In the data rows, zero lies at 4.5, halfway between 4 and 5.
Every row has a hidden score from 0 to 30. What is each row's score? 15 is about the middle. The score is a weighted sum of the row's numbers plus the product of two more (or one squared), each taken from its middle value.
[4 4 5 4 6 5 4 4 4 5 3 4 4 7 4 4 4 4 5 3 3 4 4 3]: 14
[4 4 4 6 4 4 4 3 4 4 3 6 6 7 3 5 4 4 4 3 4 7 4 3]: 18
[9 7 4 4 3 4 4 3 4 9 5 8 3 3 3 4 4 4 4 3 3 3 4 3]: 24
[4 4 4 4 3 4 4 3 4 4 3 5 5 3 3 8 4 4 6 4 7 6 4 6]: 15
[4 4 4 4 3 4 5 3 4 5 3 6 7 5 3 5 4 4 3 3 9 4 6 3]: 8
[4 5 4 4 3 6 4 5 4 4 4 8 3 5 3 4 4 4 5 3 3 3 4 4]: 14
[4 4 6 9 4 4 8 7 9 4 3 3 7 7 6 4 6 9 3 3 4 4 7 3]: 20
[4 4 4 4 6 4 4 3 4 5 4 7 5 4 3 4 5 4 5 3 5 3 5 4]: 16
[4 4 4 6 4 4 5 3 8 4 3 3 7 4 3 5 6 6 3 3 7 6 4 3]: 14
[4 4 4 4 9 5 4 3 6 4 4 3 5 4 3 4 9 4 5 4 3 3 4 5]: 17
[4 6 5 4 3 4 6 6 4 4 6 3 3 3 8 4 4 5 5 6 3 3 4 7]: 11
[4 4 4 8 6 4 4 3 9 4 3 3 9 9 3 4 4 4 3 3 5 9 5 3]: 15
[4 4 4 6 3 4 4 4 4 4 3 3 3 3 5 9 4 4 3 3 7 6 4 7]: 20
[4 4 4 4 7 4 5 3 4 4 6 3 3 3 3 4 9 5 3 8 3 3 4 5]: 14
[4 4 4 4 6 5 4 3 5 4 4 3 3 3 3 4 9 5 3 6 3 3 4 3]: 15
[4 4 5 4 6 6 4 3 4 5 6 3 3 3 3 4 9 7 4 8 3 3 4 3]: 14
[4 4 4 7 3 4 4 3 6 4 3 3 5 3 4 8 5 5 3 4 8 8 4 5]: 18
[4 4 4 4 6 4 4 3 4 5 6 7 4 3 3 4 5 4 8 4 4 3 4 6]: 16
[4 4 4 5 6 5 6 4 8 4 3 3 5 4 4 4 9 7 3 5 3 3 5 4]: 18
[5 4 4 4 4 6 4 3 4 4 6 3 3 3 3 4 4 6 9 3 3 3 4 3]: 27
[4 4 4 6 4 5 4 4 4 4 3 7 5 9 3 4 4 4 3 3 3 6 5 3]: 20
[5 5 4 4 3 6 4 6 4 4 6 6 3 3 5 4 4 4 3 7 3 3 4 8]: 16
[4 4 4 4 7 4 4 3 5 4 3 5 7 6 3 4 4 4 5 3 3 6 4 3]: 20
[4 4 4 5 5 4 4 3 5 5 3 6 8 9 3 5 4 4 3 3 5 8 5 3]: 14
[4 4 4 4 3 4 4 4 4 4 3 3 4 3 4 6 5 4 4 4 5 4 4 8]: 11
[5 4 6 4 6 4 4 3 4 9 3 3 3 4 3 4 4 4 3 3 3 4 6 3]: 16
[4 5 4 4 8 4 4 3 5 8 3 7 8 9 3 4 4 4 3 3 3 4 9 3]: 14
[4 8 6 4 6 4 6 8 5 4 3 3 3 7 6 4 4 4 3 3 3 3 8 3]: 15
[4 9 7 4 3 4 9 4 4 7 4 3 3 3 3 4 6 4 3 8 3 3 8 3]: 13
[4 4 4 4 4 5 4 3 4 4 7 4 3 3 4 4 4 4 8 4 3 3 4 7]: 20
[7 7 4 4 3 4 6 3 4 9 4 6 3 3 3 4 4 4 3 4 5 3 7 3]: 15
[4 4 4 4 3 4 4 3 4 5 3 3 4 3 3 7 4 4 3 4 6 7 4 5]: 13
[5 4 4 6 3 4 4 5 4 4 3 3 3 3 3 9 4 4 3 4 7 7 4 3]: 21
[8 9 4 4 3 6 4 4 4 6 6 6 3 3 3 4 4 4 3 6 3 3 5 3]: 14
[4 9 5 4 3 4 9 6 4 4 4 3 3 3 5 4 7 4 3 9 3 3 6 5]: 16
[4 4 5 8 3 4 7 6 5 4 3 3 4 3 5 8 4 5 3 3 8 6 4 3]: 14
[9 4 4 4 3 6 4 3 4 5 9 7 3 3 3 4 4 8 6 4 3 3 4 3]: 19
[4 4 5 4 5 4 4 3 4 6 3 3 5 6 3 4 4 5 7 3 3 6 4 3]: 17
[4 4 4 4 6 4 4 3 5 4 3 5 6 3 3 5 5 4 6 3 5 5 4 6]: 19
[4 4 4 7 3 4 4 4 4 4 3 3 4 3 4 9 4 4 3 3 7 7 4 6]: 20
[4 4 4 4 8 4 4 3 5 4 3 5 6 7 3 4 4 4 7 3 3 6 4 3]: 17
[4 4 4 4 8 5 4 3 4 4 4 3 4 5 3 4 4 4 6 3 3 3 4 3]: 15
[4 4 4 6 3 4 7 4 8 4 3 3 5 3 5 4 9 8 3 7 6 5 4 5]: 17
[5 8 7 7 3 4 4 9 4 4 3 4 3 8 6 4 4 4 3 3 3 3 4 3]: 27
[6 7 7 4 3 4 6 5 4 6 3 3 3 4 3 9 4 4 3 3 8 7 4 3]: 20
[4 4 4 4 8 6 4 3 4 5 6 3 3 3 3 4 9 6 4 6 3 3 4 3]: 17
[4 4 4 4 4 4 4 3 4 4 4 4 3 3 3 4 4 4 5 4 3 4 4 7]: 13
[4 4 4 5 4 4 5 3 8 4 3 3 9 6 3 4 4 7 3 3 9 6 7 3]: 9
[4 4 4 9 3 8 4 6 5 4 3 3 4 4 5 7 4 5 3 4 5 6 4 3]: 15
[4 4 4 4 3 4 9 3 6 7 3 3 7 4 3 4 7 6 3 6 9 4 9 3]: 12
[4 4 5 9 3 4 4 6 7 4 3 3 7 7 4 6 4 4 3 3 6 8 4 3]: 15
[9 5 4 4 3 6 4 3 4 6 9 8 3 3 3 4 4 4 3 9 3 3 5 3]: 14
[5 4 4 4 3 5 4 3 4 4 7 6 3 3 3 4 4 4 7 5 3 3 4 7]: 14
[6 4 4 4 4 4 4 3 4 7 5 4 3 3 3 4 4 7 7 3 3 3 4 3]: 13
[4 4 4 4 6 4 8 3 6 4 3 3 7 4 3 4 9 6 3 6 7 3 9 3]: 14
[5 5 4 4 3 4 4 5 4 4 4 6 3 3 4 7 4 4 3 6 4 3 4 8]: 5
[8 4 4 4 3 9 4 3 4 4 9 5 3 3 3 4 4 5 6 5 3 3 4 3]: 17
[4 4 4 4 7 4 4 3 4 4 3 5 5 5 3 4 4 4 6 3 3 6 4 5]: 19
[4 4 4 7 4 4 4 3 7 4 3 3 8 5 3 8 4 4 3 3 7 8 4 3]: 11
[5 4 4 4 3 4 4 3 4 5 8 7 3 3 3 4 4 4 9 3 3 3 4 4]: 19
[4 4 4 4 9 4 4 3 5 7 3 6 8 9 3 4 4 4 4 3 3 3 9 3]: 9
[4 4 4 8 4 4 4 4 7 4 3 3 7 5 4 5 4 4 3 3 6 7 4 3]: 13
[5 4 4 4 3 4 4 3 4 4 8 7 3 3 5 4 4 4 8 5 3 3 4 7]: 14
[4 4 7 4 5 6 5 3 4 4 6 3 3 3 6 4 9 9 4 7 3 3 4 3]: 15
[4 4 4 4 4 4 4 3 5 7 3 3 4 4 3 4 5 4 3 5 4 6 7 3]: 11
[4 4 5 9 3 4 7 7 6 4 3 3 4 3 7 5 5 7 3 5 7 4 4 5]: 17
[4 4 4 4 6 4 5 3 4 4 5 3 3 3 3 4 9 4 3 9 3 3 4 6]: 13
[4 4 4 4 5 4 7 3 4 4 3 4 6 3 3 4 7 5 3 5 8 3 6 4]: 15
[4 4 4 5 3 6 4 3 4 4 3 3 4 3 3 9 5 5 3 7 8 7 4 3]: 22
[4 4 4 4 9 6 4 3 9 4 3 3 8 9 3 4 6 4 3 3 3 5 8 3]: 11
[4 7 9 4 3 4 9 6 5 4 3 3 3 5 4 4 4 5 3 5 8 5 9 3]: 16
[4 5 4 5 3 4 4 7 4 4 3 4 3 3 6 4 4 4 3 4 3 3 4 8]: 12
[4 4 4 4 6 4 4 3 4 4 7 3 3 3 3 4 7 5 7 6 3 3 4 5]: 24
[9 4 7 4 3 9 4 4 4 4 9 3 3 3 6 4 4 6 3 9 3 3 4 3]: 14
[5 6 4 4 3 4 5 6 4 4 4 4 3 3 6 6 4 4 3 8 4 3 4 8]: 5
[9 8 5 4 3 9 4 3 4 7 8 5 3 3 3 4 4 4 3 7 3 3 6 3]: 14
[4 4 4 4 3 4 4 3 4 4 3 5 3 3 3 9 4 4 3 5 6 6 4 7]: 12
[8 4 8 4 3 5 4 3 4 4 5 3 3 3 7 4 4 6 6 3 3 3 4 3]: 13
[8 9 5 4 3 4 5 7 4 4 4 6 3 3 6 4 4 4 3 7 3 3 4 4]: 18
[5 7 4 4 3 4 5 3 4 9 3 6 3 4 3 4 4 4 3 3 8 4 8 3]: 15
[4 4 4 5 8 4 4 3 7 4 3 3 7 7 3 4 5 4 3 3 3 4 7 3]: 9
[4 4 4 4 6 4 4 3 4 4 6 3 4 3 3 4 7 4 6 5 3 4 4 8]: 17
[4 4 4 9 5 4 4 3 9 4 3 3 9 8 3 4 4 6 3 3 6 8 6 3]: 14
[9 4 4 4 3 8 4 3 4 4 9 3 3 3 3 4 4 9 4 5 3 3 4 3]: 14
[4 4 4 9 3 5 4 4 6 4 3 3 5 3 4 9 4 6 3 3 8 8 4 3]: 18
[4 8 6 4 3 4 4 4 4 8 3 3 3 4 3 4 4 4 3 3 3 6 5 3]: 16
[4 5 4 4 5 4 4 3 4 7 3 9 6 8 3 4 4 4 4 3 5 5 7 3]: 13
[7 4 7 4 3 8 4 6 4 4 3 5 3 6 5 4 4 4 5 3 3 3 4 3]: 14
[4 4 4 4 6 5 4 3 4 4 7 3 3 3 5 4 9 6 5 7 3 3 4 6]: 18
[9 9 5 4 3 7 4 6 4 4 4 4 3 3 3 4 4 4 3 8 3 3 7 3]: 13
[4 4 4 5 3 4 4 3 4 4 3 4 4 3 4 7 4 4 5 3 5 6 4 8]: 15
[5 4 4 4 3 9 4 4 4 4 5 6 3 6 3 4 4 4 3 3 3 3 6 3]: 16
[4 9 9 4 3 4 9 7 4 6 3 3 3 4 4 4 4 4 3 6 5 3 9 3]: 12
[4 4 4 4 3 4 4 3 4 4 5 4 3 3 3 4 4 4 6 3 3 4 4 5]: 19
[7 6 4 4 3 4 4 3 4 8 3 8 3 3 3 8 4 4 3 3 9 6 5 3]: 15
[5 4 5 4 5 5 4 3 4 6 3 3 4 5 3 4 4 5 8 3 3 5 4 3]: 19
[6 4 4 4 4 9 4 3 4 4 5 6 3 6 3 4 4 4 7 3 3 4 4 3]: 25
[4 4 4 5 6 4 4 3 9 4 3 3 9 5 3 4 9 8 3 3 7 7 5 3]: 23
[4 4 4 4 9 7 4 3 6 4 3 3 5 7 3 4 6 4 3 3 3 3 6 3]: 13
[4 4 4 5 3 5 4 3 4 4 3 7 6 5 3 6 4 4 3 3 6 5 6 3]: 10
[5 4 4 4 3 7 4 3 4 4 9 9 3 3 3 4 7 4 6 9 3 3 4 6]: 13
[5 8 5 4 3 4 6 5 4 5 5 4 3 3 5 4 4 4 3 6 3 3 4 5]: 11
[4 4 4 4 4 4 5 3 5 4 3 3 6 3 3 6 6 4 3 5 8 5 4 5]: 10
[4 4 4 4 3 4 4 3 4 5 3 9 4 3 3 5 4 4 6 3 8 3 4 5]: 11
[4 4 5 4 8 6 4 4 5 4 4 3 3 5 5 4 7 5 4 3 3 3 4 3]: 17
[4 7 4 4 3 4 9 6 4 4 4 3 3 3 7 4 8 5 3 9 3 3 4 9]: 15
[9 7 7 4 3 5 4 6 4 4 7 5 3 3 8 4 4 4 4 6 3 3 4 3]: 18
[4 8 4 5 3 4 7 8 4 4 3 4 3 3 8 4 4 4 3 4 4 3 4 8]: 21
[4 4 4 4 9 6 4 3 9 4 3 3 9 9 3 4 5 4 3 3 3 6 8 3]: 14
[9 8 7 4 3 6 4 5 4 6 5 4 3 3 3 4 4 4 3 5 3 3 4 3]: 15
[4 6 7 4 3 4 8 5 4 6 3 3 3 4 3 5 4 4 3 3 8 7 6 3]: 20
[4 4 4 4 4 4 4 3 4 9 3 4 4 4 3 5 4 4 3 3 6 6 7 3]: 12
[4 4 4 4 5 4 4 3 4 4 3 6 6 5 3 7 4 4 6 3 5 7 4 5]: 15
[9 8 5 4 3 5 4 6 4 4 8 6 3 3 6 4 4 4 3 9 3 3 4 5]: 13
[9 4 8 4 3 8 4 3 4 7 4 3 3 3 3 4 4 4 3 4 3 4 4 3]: 25
[4 4 4 4 3 4 4 3 4 4 5 8 3 3 4 6 4 4 7 4 3 3 4 8]: 10
[9 4 4 4 3 6 4 3 4 5 9 5 3 3 3 4 4 7 6 6 3 3 4 3]: 13
[6 4 6 4 3 7 4 3 4 4 5 3 3 3 5 4 4 7 7 3 3 3 4 3]: 15
[5 8 5 4 3 4 5 7 4 4 3 5 3 3 6 7 4 4 3 4 4 3 4 6]: 10
[4 4 4 9 7 4 4 3 9 4 3 3 9 9 3 4 4 5 3 3 5 9 7 3]: 16
[7 5 4 4 3 4 4 3 4 5 9 9 3 3 3 4 4 4 8 4 3 3 4 3]: 17
[4 6 4 5 3 4 6 8 4 4 3 3 3 3 7 5 4 4 3 4 4 3 4 7]: 13
[9 7 4 4 3 4 4 3 4 9 9 9 3 3 3 4 4 4 6 5 3 3 4 3]: 19
[4 4 7 4 6 5 4 4 4 5 3 3 3 5 6 4 4 7 4 3 3 3 4 3]: 12
[5 4 9 4 5 6 4 6 4 6 3 3 3 7 6 4 4 4 5 3 3 3 4 3]: 10
[4 6 6 9 3 5 4 8 5 4 3 3 5 8 5 4 4 4 3 3 3 4 6 3]: 24
[4 4 4 9 3 7 4 8 4 4 3 3 3 3 7 7 4 7 3 6 5 3 4 3]: 7
[5 4 4 4 3 4 4 3 4 4 8 5 3 3 6 4 4 4 7 6 3 3 4 7]: 13
[8 9 6 4 3 4 6 7 4 5 3 4 3 3 4 6 4 4 3 5 4 3 5 3]: 13
[4 5 4 6 3 4 4 6 4 4 3 4 3 5 5 5 4 4 3 3 4 4 4 5]: 16
[4 5 4 4 3 4 4 3 4 8 6 8 3 3 3 5 4 4 5 4 4 4 4 4]: 13
[4 4 4 4 7 4 4 3 4 6 3 9 5 7 3 4 4 4 8 3 3 6 4 3]: 22
[4 4 5 4 3 4 6 3 9 5 3 3 8 5 3 4 5 5 3 3 8 9 9 3]: 19
[4 4 4 4 3 4 4 3 4 4 3 4 4 3 3 8 4 4 6 3 6 7 4 8]: 21
[4 4 4 7 6 4 4 4 7 4 3 3 7 8 3 4 4 4 3 3 3 6 5 3]: 12
[4 4 4 5 8 4 4 3 8 4 3 3 8 6 3 4 5 4 3 3 3 7 5 3]: 26
[4 4 4 4 6 4 4 3 4 4 3 3 4 4 4 4 4 4 6 3 3 4 4 5]: 14
[4 8 4 4 3 4 6 7 4 4 3 5 3 3 6 6 4 4 3 4 5 3 4 8]: 12
[5 4 4 6 3 7 4 5 4 4 3 3 3 3 3 8 4 4 3 6 7 6 4 3]: 17
[5 4 4 5 3 6 4 3 4 4 3 3 3 3 3 9 4 4 3 5 7 8 4 3]: 23
[4 4 4 4 4 4 4 3 6 4 3 3 5 4 3 6 4 4 3 3 6 7 4 4]: 13
[4 4 4 5 3 4 4 3 4 4 3 5 3 3 3 9 4 4 5 3 6 7 4 7]: 22
[4 6 4 4 3 4 5 3 4 8 3 3 3 4 3 6 4 4 3 3 6 7 6 3]: 21
[4 4 4 5 5 4 8 6 7 4 3 3 4 4 6 4 9 7 3 6 3 3 7 3]: 20
[4 4 4 5 7 4 5 3 9 4 3 3 9 9 3 4 4 5 3 3 7 6 9 3]: 10
[4 4 4 4 6 4 5 3 4 5 8 3 3 3 3 4 9 9 6 8 3 3 4 3]: 19
[5 4 4 4 3 6 4 3 4 4 7 5 3 3 5 4 4 4 9 3 3 3 4 4]: 23
[4 4 5 4 9 5 4 3 5 8 3 3 6 8 3 4 4 5 5 3 3 4 4 3]: 13
[4 5 7 7 3 4 9 8 4 4 3 3 3 3 7 6 4 5 3 4 9 4 4 3]: 19
[4 4 4 4 3 4 5 3 4 5 3 3 3 3 3 6 4 4 3 5 5 5 4 4]: 11
[4 4 4 6 3 4 8 6 5 4 3 3 3 3 6 5 5 6 3 6 7 4 4 7]: 14
[4 4 4 4 5 4 6 3 4 5 5 4 4 3 3 4 7 4 4 7 6 3 5 5]: 12
[4 4 4 7 4 4 5 4 8 4 3 3 6 4 4 4 6 5 3 3 5 6 4 3]: 17
[4 4 4 4 7 4 4 3 6 4 3 3 6 6 3 4 6 4 3 3 3 4 6 3]: 11
[9 6 9 4 3 5 4 9 4 4 3 3 3 5 9 4 4 6 3 3 3 3 4 3]: 27
